One turn moves every row onto another: examples first, then more rows asked
geti: [-19  17   4  -7   5  -6  13   2   5   1  -7 -35  18 -15   1   3 -13   2
  21   6 -16 -17]
mebu: [-19  12   4  27 -10 -20   8   9   9  10  10 -10   6  -4  -8  -7 -14  14
  24 -11 -13  -8]
ret: [-37   4   0   2 -18 -27   9  -2  -2   0  -5  -5   5 -30  -7  20 -17   5
  18   2 -12 -17]
ber: [-23  -5   9 -10  -6 -22   6  -3  -9  -4  -6 -10 -14 -22  -7   7 -21  23
  16  -4 -27 -16]
kar: [-17   3   1  15 -16   1  -5  -8   2   1  28  -4  -6 -18 -15   7 -12  -5
  11  -1 -13   3]
keror: [-14 -16  -2  -1   4   1  -5  11  14  -4   7  -2   5   4  -2  -8 -14   6
  32  -5  -9 -18]
gar: [-13   2   3  -5   5 -19  21  13  -4  -6   4 -30  14 -13 -13  15  -7   4
  24  12 -16   8]
lov: [ -8 -14  -2  -2   4  -1  -2  12  13  -4   4  -1  10   2  -3  -8 -12   6
  34  -7  -6 -15]
deme: [-12  -9 -13  -6 -11  -5  -6 -15  10 -18  -2  -9   0 -11  -5   1 -30   7
  18   8 -35   2]
febi: [ -8  -2  -3  -7   0 -13   6 -22   2 -16   7 -26   4  -6   4   1  -8  19
   9   8 -22  -3]
nofo: [-13  -4  -5  -4   0 -12   1 -21   0 -14   5 -25   6  -5   4  -2 -11  22
   8   5 -26  -1]
tapip: [-28  18   4   5  -8 -21   1  19  10   3  -5 -12  -6   1 -15   7  -5  12
  28  -5  -7 -17]
talak: [-16   5   3  -3   7 -16  15  12  -3  -6   8 -32  18 -13 -10  13  -7   1
  26  11 -18   9]
loko: [ -8 -10 -12  -4 -10  -3  -8 -16   5 -18  -1 -12   3 -12  -2  -4 -27  11
  23   8 -30   3]
ruk: [-20 -11  -8  21  -6 -18  -1 -13  10  -8  17   2  -2  -3 -13   1 -16  -1
   2   8 -14  -8]
gepe: [-18 -17   1  -3 -10 -12   9   5  -5   8   1   2   6  11  -5  22  -7  -1
  26   8 -25  -2]
ritan: [ -8 -15   3   2   3   2  -3  13  14  -4   8  -2   4   2  -3 -11 -16   8
  32  -6  -8 -15]
ler: [-14   2   6  -2   4 -16  18  14  -6  -3   8 -31  15  -8 -11  12  -4   2
  27   7 -17   7]
Muf: [-19  -5  15   4 -15  -4  -5   1  10  -8  10 -14  -7 -34   3  10 -18   1
  35  21 -11 -10]
zos: [-21  18   3  -4   6 -11  14   4   0   5  -3 -32  21 -19   1   6 -16   5
  24   3 -16 -14]
laken: [-35   0  -1   1 -16 -31   7  -5  -2  -1  -8  -4   7 -30  -6  14 -19   6
  13   3 -14 -18]
Febip: [-24 -15   2  -3 -11 -13   5  10  -4   8   4  -1   7   9  -6  25  -9  -2
  26   7 -27  -3]
kovi: [-35   0   2   2 -17 -28   7  -3  -6   1  -5   1   4 -27  -6  18 -19   8
  13   2 -11 -16]
puda: [-22  12   9  28  -8 -18   7   6   6  10  11 -12   3  -8  -7  -8 -10  16
  22 -11 -12  -9]
kasa: [ -8  -9   1  -1   8   1   0   3  16  -3  12 -16   6   2   0   0 -19 -14
  29  14 -21 -18]
lide: [-18   0   6  15 -16  -5  -6 -10   1  -4  29  -5  -6 -21 -13   7 -12  -2
  11   0 -13   7]
vovab: [-15  -5  20   2 -16  -6   0   2   7  -6   9 -18  -7 -33   3  10 -21   5
  34  19 -12 -12]
gul: [-13  17   8   5 -13   1  -8   2   6 -13  -5 -14  -2 -24  -6  -6 -12  -4
  32  21  -8  -3]
ner: [ -8  -8   0   0   3   0   1   2  17  -8  11 -11   7   6  -1   0 -19 -18
  25  16 -23 -15]
tuma: [-11  -4 -15  -7 -10  -4  -7 -16   6 -17  -1 -14   3 -11  -5  -4 -26   8
  20   9 -35   4]
gozor: [ -9  17   7   9 -13   4  -6   0   6 -14   0 -17   1 -22  -5  -9 -14  -8
  29  17  -9  -3]
Kaven: [-24  -8  -8  23  -7 -19   1 -13  13  -7  11   6  -1  -5 -13   1 -18   0
   3   5 -17  -5]
Sib: [-28  19  -1   6 -12 -19   0  19  13   0  -3 -13  -4  -2 -17   3  -4   9
  27  -2  -6 -16]
tob: [-26  -7 -12  -3 -12 -20  -2   0   7   2   4 -14   3   2 -18  28 -12   6
  15  -4 -28   8]
tolof: [-15  -3  18   4 -15  -6  -3   1  14  -3   7 -15  -8 -35   1  12 -20   3
  34  16  -9 -12]
gova: [-24  15   7  27  -5 -19   4  11  11   6   9 -12   4  -4  -7 -10 -12  16
  23  -8 -12  -9]
Kug: [-25  -2   9  -8  -8 -24   3   1  -8  -6  -9  -8 -11 -24  -6   5 -25  19
  17  -2 -28 -19]
Ros: [ -8  -7   0  -5   3 -12   6 -19   2 -14   7 -26   7  -4   4   0 -11  21
   9   5 -23   1]
lasil: [-23  16   1  -9   5  -9  14   4   5   4  -3 -31  23 -17   0   8 -14   1
  21   8 -16 -15]
Nim: [-25  -7  -8  22  -8 -17   1 -12  12  -6  16   5  -3  -8 -13   0 -18  -5
   3  13 -17  -8]
nur: [-27  -8 -14  -3 -10 -21  -2   4  11   3  -1 -12   3   2 -21  25 -10   3
  18  -2 -30   6]
luruf: [-22 -18   3  -2 -10 -12   8   7  -2   8   9   3   5  10  -5  23  -7   0
  27   5 -22  -2]
mori: [-10  17   9  10 -10   0  -4   4   2 -13   0 -16  -2 -22  -6  -7 -12  -4
  35  21  -6  -2]
toki: [-29  -4 -13  -1  -9 -26   2   1   9   0   1 -14   3   1 -19  27  -8   3
  16  -5 -26   7]
bovi: [-20  -3   9  -6  -9 -25   4  -3  -6  -5  -6 -10 -16 -23  -8   5 -24  17
  15  -4 -29 -18]
fuvof: [-29  17   1   5 -10 -15   4  20  10   1  -8 -11  -3  -2 -15   4  -4   8
  30  -2  -3 -20]
vez: [-11  -5  -1   0   6  -2  -2   1  19  -4  11 -12   8   5   0  -4 -17 -17
  25  13 -22 -21]
lof: [-22   2   3  18 -17  -5  -6  -7  -2  -3  27  -5  -5 -17 -15   6 -10  -4
   7   2 -13   4]

tolof turns into lov
ritan turns into Ros
Where do these go?
lof turns into Febip
deme turns into Kaven
nur turns into laken
tob turns into kovi

One turn moves every row onto another: examples first, then more rows asked
romi: [-26  27   5   8  24  -9   0  21  -3 -22  14 -27 -14 -10   2]
tife: [-18  22  -2  -3  26 -10  -1  12  -4 -27   6 -32 -18 -14  -3]
vebin: [-17  12  -2  -2   1 -11  11   3 -21 -14  -6 -19 -12 -10  -5]
tupeb: [ -5  10   4   7  -1   2   9  -3  -6 -29 -18 -10  -5 -22  10]
Soliv: [-14   7  10  17   3  -9   7 -20   5 -25  -6 -10 -17  -4  11]
rek: [  2   9  17  -1  12 -12   0   0  10  -2   4   3 -16 -11   3]
tabat: [ -9   5   6 -10  12  -8   3   0   5  -6  13  -2 -21   3   3]
zudu: [ -1  25   8  17  25  -3  -4  -3  10 -28  -6 -25 -19 -16   8]
pata: [ -7  29  22   6  12  -7   2  22   0 -28  14 -22   6   0  12]
raz: [-12   6   1  -7   1  -8   8   4  -9 -32 -11 -12  -4 -27   2]
puvud: [-29  14  24  19   2 -21   6  11  -1 -12   6  -5  -4 -17   3]
faku: [-11  30  15  27  24  -1  -3   6  11 -23   1 -21 -14 -12  12]
zukim: [ -5  15  11   3   9  -3   5  11  -1   6   9   0 -14  -1   5]
Baseb: [  0  21   8 -12  13  -9   3  11  -4 -36   8 -30  -2   1   6]
mag: [-36   8  10   6   1  -6  10  15  -2 -30  10  -5  -1 -13  12]
Fof: [ -2   4  11  -8  13 -12   1  -3  10  -7   9   0 -21  -5   3]
kofoz: [ -5  21  -1   2  26  -7  -3   0   3 -31  -4 -31 -20 -17   1]
tukin: [  1  28  26  12  11  -6   1  12   9 -30   9 -20   5  -2  16]
Zibes: [-23  10  24  24   3 -16   5  -8  10 -21   2  -4 -10 -11  11]
nidig: [  8  23  21   6  13  -7   0   2  10 -37   3 -22   0  -3  14]
zizu: [-26  15  11   5   0 -18  10  15 -17  -9   2 -13  -5 -17  -6]
Gup: [ -9  11   6  -4  10  -3   5   7  -1   2  13  -2 -18   5   4]
remo: [  8  19  12  -6  13  -8   0   1   3 -40   3 -28  -3  -2   9]
poz: [-28  12  13  20  -1   3  10   7   1 -28   3  -3  -2  -7  19]
kod: [  1  14  17   5  10  -7   2   7   5   5   5   3 -13  -8   4]
zok: [-28   5   5  -7   1 -12   9  13  -7 -32   3  -9  -3 -23   3]
fima: [-12   8  -2   4   1  -6  10 -16 -11 -22 -10 -18 -18  -4   3]
bivuz: [-23  31  13  22  24  -4  -2  18   5 -19  11 -22 -12  -9  10]
Boz: [ -7  25  13  -6  12  -9   4  22  -6 -30  14 -27   3   1   7]
litil: [-13  13   9  20  -2   7  10  -3  -1 -28 -11  -5  -3 -12  19]

kod turns into rek
faku turns into zudu
Where do these go?
Soliv turns into fima
litil turns into tupeb
remo turns into Baseb

One turn moves every row onto another: examples first, then more rows asked
Pas: [ 17  36  -1  -1   2  11 -13  11 -28  11  18 -11]
kule: [  9  20 -11  -3  26   2  -5  23 -13  14  -9 -12]
Bezo: [ 10  13  -2   1  25  -3  -2   8 -11  -1  23 -24]
Suza: [  9  10   4  -5  18   4  -7   8  -7   1  26 -18]
nadil: [  0  48  -3  11  21  -2   3  18 -21   1  10   7]
Niku: [ 15  13  12 -12  14  -8   0  24 -28  14  17   1]
Zodi: [  5  35  -2 -19  22  -3 -13   3 -14   8  -1  -2]
fosu: [  3  42   5  12  23 -13   3  20 -23   3  14   8]
fatab: [  1   4   6   1   7  -8  -9   0 -12  -2   5  -9]
Mal: [ -8  37  -5  16  14   6 -12  12 -10  11  13   2]
nud: [ -2  28  -5  16  12   6 -21   6  -7   8   6  -3]
rel: [ 16  25  20  17   7   4   7  13 -20  10  18  -3]
toze: [ -3  15   1  -1  35   0   2  18 -23  -7  20  10]
gava: [ 5 17  1 10 19  1  2 -6 -5 -8 -3 -7]
ver: [ 20  32   5   4   2   7 -10  12 -34  12  18  -5]
mozer: [ 16  19   3 -18  16 -15   0  22 -24  14  10  -3]
Gede: [ 14  23   4   0  28  -8  12  11 -34   1  -6 -11]
Metom: [  8  16   0   9   5   9  14   4 -35  -1  16  -1]
vapos: [  0  37   2 -23  18   0  -8  13 -15   2   4   2]
Fodi: [ 19  32   9   6   2   6 -13  18 -28  13  19  -6]
Sus: [ 18  18   6 -16  13  -7  -1  23 -25  17  15   5]
Tuzib: [  1  15  -1  10  -2  12   5   8 -33   0   9  -2]
duru: [  8  33 -10  -7  11  -5   1   0 -18  18   3 -18]
Tukar: [ 15  22   9   6  22  -4  11   6 -41   4   4 -12]
nas: [  7  37  -6  -6  10  -2   0  -3 -14  18   1 -14]
bok: [  1  13   3  -4  39   0  -1  15 -20  -8  16   5]
lop: [  1  14   0   2  38   1   5  14 -22   3  10  15]
Lem: [ -7  32  -7  17  17   8 -12  13  -9  10   7   6]
kal: [  5  15   0   1   8   4  -9  22  -6 -13  21   2]
pifel: [ 16  27 -11  10  28   6   2  16 -24  10   4  17]
tenob: [  2  33  -7   0  12  -3   8   0 -22  16   0 -20]
navo: [ 14  16  -1 -15  18 -13   3  28 -25  11  11  -2]
Pove: [  5  20  -5   6   6  -1 -12  27  -7  -7  19   3]
vife: [ -2  29  -3  20  16   7 -14   5  -6  13   7   2]
rober: [  7  22 -11  -8  27  -7 -10  27 -18  10   0 -13]
Mafi: [ 14  22  24   9  18  11  10  13 -18   7  16  -5]
golu: [ -3  20   1   1  38   4   4  16 -18  -1  12  14]
metuz: [ 7 21 -2 13 27  4 11 -5 -6  0  0  0]
sil: [ 7 14  2 10 22  6  3 -3 -1 -8  1 -6]
suzit: [ 15  18  12   1  24  -8   8  11 -37   2  -3 -10]
Korot: [ 11  20   6   4  24   0  11   1 -41   0   2 -10]
fulu: [ 15  28 -19  11  24   6   1   6 -26  13  10  12]
metut: [  4  22  -3   4   7   0  -5  28 -11  -5  24   9]
Mevun: [ 12  16   0  -2  12   4 -10  25  -8 -10  25   0]
neval: [ 20  38  -2  -4   1   7 -14  15 -25  11  14  -4]
Popi: [  8  11   5  -3   4 -11 -17  -2 -14  -1  10  -1]
runir: [  2  30  -5   2   9   3   4  -5 -23  17   4 -20]
Ginid: [ 8 19 -1  5 30  4  7 -6 -4 -6  3 -2]

Tukar turns into Lem
pifel turns into Zodi
Sus turns into Ginid
Where do these go?
nas turns into Mevun
kule turns into Popi
neval turns into bok

One turn moves every row onto another: examples first, then more rows asked
vobez: [ -8  12  12   7 -24   5 -18   0   8   9  -7   4 -18 -22  -4   1  10  -6
  -6   2  16]
beni: [ -9   7  -6 -14 -19   8 -17   7  10   9  17   5   5 -19  -5  17   7  -9
 -10  -4  -7]
povo: [-18   4   9   2   2  -8 -15  12   4  26 -28   5 -12  13 -14  15  -9   2
 -11  -4 -13]
Zus: [-26   6  14   7  -2  -4 -21  -5  10  39 -15   1   6   6 -19  10  -4 -17
 -10  -4 -10]
Bize: [-23   4   6  -5   5 -12 -14   6   8  25 -18   0  -9  18 -14  14  -9   2
  -3  -3 -15]
zib: [-25   4  13  11  -5  -4 -21   2  10  37 -15  -1  -3   4 -20  10  -4 -22
  -8   3  -8]
fibu: [-25   6  17   5  -6  -3 -21   4   7  38 -14  -4  -5   4 -22   8  -6 -19
 -11   0  -7]
Mebet: [-19  -8 -10 -14 -18   0 -16   5  25  11  -1  -3   2  -9  -3  31  -6   1
   9  -4   3]
keriz: [-25   5  10   1  -4  -2 -19   2   9  43 -11  -3   0   2 -22  17  -8 -16
  -7   3 -11]
ril: [-17  15  -3  -1 -23  13 -21  23  18   6  -3   1  -2 -15  -2  31  -1   2
  10  -3  -7]
zevuv: [-23   0  24   1  -5  16  -9  -7  -5   4 -21  11   4 -17   2  13  -7   3
  -3 -15   5]
luv: [ -5  14  -1   9 -14   7 -11   6  13  -9  -8  -3 -13 -24  -2   3  -9  -1
  -6  -9   0]
mobu: [-17  -3   1   6 -10   4  -7   0   4   0  -9  -3 -19 -16  -7   8   8  -8
  -9   9  17]
vaf: [-16  21   0   2  -8  15 -13  -8   6  11 -11  14  10 -18   3  15   6  15
 -10 -18  -2]
kidu: [-16  11  -1  -4  -5  11 -13   4  15  -8   2  -7   2 -18  -5  22  -3   6
  15  -7  -9]
bikez: [-25   4  15   1  -7   9 -30  -5 -11   5  -2  21   9 -15  -9  20  -4   0
   2 -20  -1]
lup: [-15   8  16  -3 -19  10 -24 -10  11  18 -12  13   9 -16   0  17  11  12
   3 -21   8]
vogav: [-13  15  -4 -20 -13   0 -20   8  11  11   2  -7  16 -10   4  22   2  -3
  10   3  -6]
popu: [-23   6   9   5  -5  -4 -20   3  14  41 -11  -2   5   3 -20  17  -8 -19
 -10   2 -12]
zik: [-20  11   1 -11 -15   0 -25   6   6   2  20   6   5 -16 -11  22 -16  -9
  -1  -5  -5]
ranaf: [-19   4  12   1   1  -5 -14  14   4  28 -27   7  -8  11 -12  16 -10   2
 -14  -6 -14]
Las: [-25   5  13   2  -5  -4 -22  -4   9  43 -15   1   2   5 -19  10  -8 -14
 -10  -7  -9]
gam: [-21  17  -2  10 -15   4 -19  -1   9  -2  -5   3 -21 -11   1  -5   8  -5
   7  -5   4]
sisi: [-24   2  11 -17 -18   6 -12   7  19   3  -1  -2   9 -11   1  24 -22  -2
   8 -10  -4]
Kened: [-19  -2   7  -7 -13  11 -28  -6   1   8   3  15   8 -10  -2  10  19  -2
   6 -22  -4]
Lanom: [-17   8   3  -3   5 -11  -8   8   6  26 -18   0 -12  11 -14  13 -11   0
 -15   4 -13]
sipok: [-14   8  11  -1 -11   5 -28  -3  -6  13 -26  12  13  -9   8   9  10   4
   6 -18   2]
Rarug: [ -6  -2   2   6 -25  11 -25  12  -1   8  -4  16 -13 -21  -3   7  12 -15
  -6  -9   2]
ludo: [-13   6   1  10 -16   2 -24   2  -9   5   2  18 -15 -24  -8   8 -13 -15
  -8  -4   6]
kopu: [-19   8   4  -2   7 -10  -6   5   5  26 -16   1 -13  11 -12   9  -9  -2
 -15   4 -13]
dizuk: [-10   4   2  10  -9  13 -19  -3   7   1 -20  11  -1 -21   2  16  -5  11
  10 -23  -4]
zugep: [ -3  15  -1   4 -19  -1 -18  12  -2   8 -14   0 -12 -18   5   0   3 -15
  -6   9   8]
Fabo: [-13  12   3 -13 -23   5 -18   5  22  14  10  -4   0 -18  -5  26   5   0
  10   5   4]
nepo: [-25   3   6  -5   3 -11 -15   9  10  26 -17   1 -10  17 -11  15 -10  -1
   0  -2 -16]
pafus: [-16   0   2   2 -15   3  -4  -1   6   4  -6   3 -20 -20   3   5 -18 -14
   3   6   8]
Kos: [-20  -4  14  -2 -14   8 -19  -3  10   5 -22   7  10  -9  -3  15   4  10
 -14 -25  11]

ranaf turns into nepo
kidu turns into luv
Where do these go?
Fabo turns into vobez
Bize turns into Lanom
zugep turns into sipok
ludo turns into bikez
keriz turns into fibu
zevuv turns into sisi
ril turns into gam
Kos turns into Mebet
popu turns into zib
Kened turns into beni

